One turn sends every row of this set to another row. A few are shown first. Where does it send the rows asked after them?
lugag: -1.676,1.003,-0.263,-2.197,1.911,1.868,1.076,-0.615,-1.571,-1.471,-0.904,-1.822,-0.724,2.016,-0.232,1.127,3.580,1.394,-1.623
Dupi: 1.544,3.484,0.887,-0.849,1.584,1.402,0.112,-0.038,-2.147,-1.055,-0.264,1.439,0.203,1.120,-3.842,1.909,2.870,0.492,-0.841
kipe: -0.558,-1.072,-0.048,-1.910,1.826,2.171,0.513,0.662,-1.632,-0.663,0.429,2.776,-0.263,-0.540,-2.541,1.936,-1.707,0.781,-1.736
bilo: -0.103,3.747,0.848,-2.861,-0.434,0.266,2.406,-1.935,-2.831,-0.579,-0.712,-1.938,-0.185,1.484,-2.685,3.534,-1.673,-0.665,-1.715
tuzo: 0.520,-0.370,1.764,-3.180,1.146,1.011,1.862,0.223,-2.426,-0.852,0.303,2.613,0.277,-1.187,-3.322,2.729,-0.142,0.332,-1.860
lelug: 0.854,2.809,-0.688,-0.096,2.592,2.452,-1.150,0.274,-1.809,-1.277,-0.458,1.883,-0.291,2.129,-3.276,0.817,1.236,1.092,-0.630
zimoz: 0.176,-1.104,0.486,-2.797,2.730,2.130,0.766,0.335,-2.416,-1.712,-0.378,3.079,-0.213,0.259,-2.751,1.403,-1.630,1.031,-1.636
kavag: -1.713,1.003,-0.150,-2.172,1.819,1.814,1.195,-0.585,-1.513,-1.381,-0.824,-1.882,-0.685,1.893,-0.357,1.368,3.614,1.266,-1.643
vule: -1.857,0.904,-0.404,-1.926,1.792,1.951,0.997,-0.529,-1.368,-1.265,-0.756,-1.837,-0.702,1.914,-0.232,1.214,3.432,1.343,-1.664
dule: 0.553,3.555,0.779,-3.484,0.825,0.654,2.280,-2.158,-3.514,-1.893,-1.708,-1.508,-0.390,2.730,-2.635,2.494,-2.167,-0.128,-1.485
Lukad: -1.852,0.939,-0.324,-2.057,1.668,1.862,1.160,-0.575,-1.437,-1.304,-0.716,-1.899,-0.662,1.805,-0.271,1.350,3.567,1.206,-1.600
pip: -0.229,2.919,-0.476,-2.677,1.526,1.536,1.129,-1.967,-3.100,-1.855,-1.743,-1.257,-0.837,3.459,-2.149,1.780,-3.506,0.256,-1.315
kezas: 0.885,-0.543,1.510,-3.524,2.317,1.494,1.505,0.157,-2.875,-1.854,-0.548,2.812,0.078,-0.140,-3.134,1.875,-0.500,0.729,-1.741
noka: 0.039,2.621,2.754,-1.513,2.989,2.018,3.013,0.210,-2.605,-1.589,0.627,-1.463,-0.962,1.270,0.324,2.066,-3.136,0.202,-2.067
kudi: -0.367,2.426,2.405,-1.178,2.846,2.109,2.799,0.356,-2.292,-1.421,0.845,-1.536,-1.045,1.198,0.417,2.096,-3.404,0.208,-2.105
tikot: -0.484,2.542,2.385,-1.072,2.453,1.985,2.823,0.321,-2.110,-1.023,1.135,-1.680,-1.015,0.862,0.374,2.425,-3.160,0.069,-2.111
Laf: 0.700,3.422,0.150,-0.014,1.042,1.573,-0.451,0.347,-1.400,-0.076,0.462,1.356,0.138,0.541,-3.629,2.242,2.438,0.429,-0.879
tupar: -1.833,0.855,-0.368,-2.137,1.891,2.006,0.948,-0.538,-1.510,-1.468,-0.867,-1.822,-0.792,2.072,-0.293,1.215,3.403,1.385,-1.533
Lela: 0.271,2.906,-0.806,0.484,1.594,2.325,-1.193,0.507,-1.139,-0.271,0.401,1.577,-0.149,1.263,-3.279,1.626,1.428,0.680,-0.723
seg: -1.219,2.756,-1.352,-1.500,0.561,1.735,0.740,-1.585,-2.072,-0.509,-0.730,-1.518,-0.747,2.643,-1.818,2.432,-3.838,0.011,-1.437
nudo: -0.334,-0.641,0.778,-2.102,0.900,1.525,1.069,0.544,-1.723,-0.192,0.824,2.560,0.010,-1.422,-2.845,2.731,-0.792,0.287,-1.869
vavi: 1.666,3.235,0.418,-0.962,2.562,1.886,-0.435,0.065,-2.397,-1.801,-0.790,1.737,-0.045,2.079,-3.731,1.052,2.145,0.984,-0.668
takuz: -1.106,3.233,-0.533,-1.579,-0.700,1.003,1.442,-1.578,-1.972,0.233,-0.107,-1.967,-0.488,1.404,-2.203,3.540,-2.785,-0.612,-1.703
mola: 0.089,2.737,2.951,-1.625,2.661,1.790,3.309,0.218,-2.552,-1.439,0.742,-1.634,-0.871,0.982,0.273,2.426,-2.867,-0.059,-2.156
lus: -0.219,2.663,2.816,-1.336,2.382,1.758,3.235,0.263,-2.326,-1.140,1.017,-1.643,-0.857,0.671,0.303,2.624,-2.969,-0.093,-2.092

Lela moves to lelug
nudo moves to kipe
Now find these:
bilo moves to takuz
kudi moves to noka
kavag moves to Lukad

